Here are some numbered points:
[-20   6  -8  36  -9 -34 -47  -1] 0
[ 26 -24 -29 -28  -3  31  51  35] 1
[-38   8  -9  27   4 -41 -60   2] 2
[ 25  -2 -18 -21 -15  31  51  28] 3
[ 25   5 -14 -32  -6  26  43  14] 4
[-33   0 -11  31   6 -37 -67   4] 5
[-16   6  -2   3   6 -40 -40 -18] 6
[ 26  -4 -12 -18 -18  32  51  25] 7
[ 31   3  -8 -13 -19  29  51  19] 8
[-58 -10  -9  57  -9 -48 -67  31] 9
[ 27  -4 -22 -23  -8  19  51  35] 10
[ 43   8   9 -37  48  12  -5 -62] 11
[-10   5  37 -16   6   3  29 -30] 12
[ 29  -2  -9 -24 -13  19  54  27] 13
[-38   0  -6  44  -5 -45 -63  15] 14
[ 29   0 -15 -25 -13  20  48  40] 15
[-47  -3  -8  36   2 -39 -69  10] 16
[ 31  -6 -13 -21 -15  35  48  17] 17
[-55 -11 -10  67 -26 -49 -61  38] 18
[-56  -7  -9  48   5 -44 -72  23] 19
[-19 -12  -1  61 -37  -3 -28   7] 20
[-58 -12 -10  51  -8 -44 -72  26] 21
[-52  -9 -12  48   2 -42 -70  17] 22
[ 24   0  -3 -18  -4  37  23  16] 23
[ 15  -3  -6 -16  19   3  37  -3] 24
[ 27   4  22 -30  21  25   5 -37] 25
[ 16  -3  13 -29   9  38  20 -16] 26
Which point above is nearest to each new point, looking only along the 2 directions in which the numbered points spread most? Its number follows each.
[ 35  18   5 -23  34  11  -5 -72] 11
[ -4   4  33 -16   0  15  45 -34] 26
[  2   6  26 -24  -1  20  39 -27] 26
[ 40  13  15 -39  47   6  -7 -81] 11
[ -6   1  27  -5 -20  44  36  -2] 23
[ 20   1   1 -22  20   0  38   3] 24
[-11   3  39 -18  -6  14  46 -29] 26
[ 43  12  11 -39  51  10  -5 -84] 11
[ -3   2  34 -18  -5  17  45 -30] 26
[ -4   5  25  -5 -15  43  31  -4] 24
[ 45  10   9 -38  36   4  13 -27] 25
[ -8  15 -20   8 -10 -27 -47 -30] 6
[ 31  14  17 -33  38   1 -19 -66] 11
[ 23  -9   2 -38   3  12  50  17] 4
[  5   1  19 -20  -7  31  34  -7] 24
[ 6  6 24 -6 -7 39 24 -9] 24
[  3   6  20  -5 -13  43  25   0] 24
[ 43  17  16 -44  51  18 -15 -69] 11
[-18   6   0   1   7 -40 -35 -23] 6
[  0   5  23 -12  -9  36  25 -10] 24
[ 16  -3   9 -42  17  -6  45  25] 23
[ 44  19  13 -43  49  18 -11 -64] 11
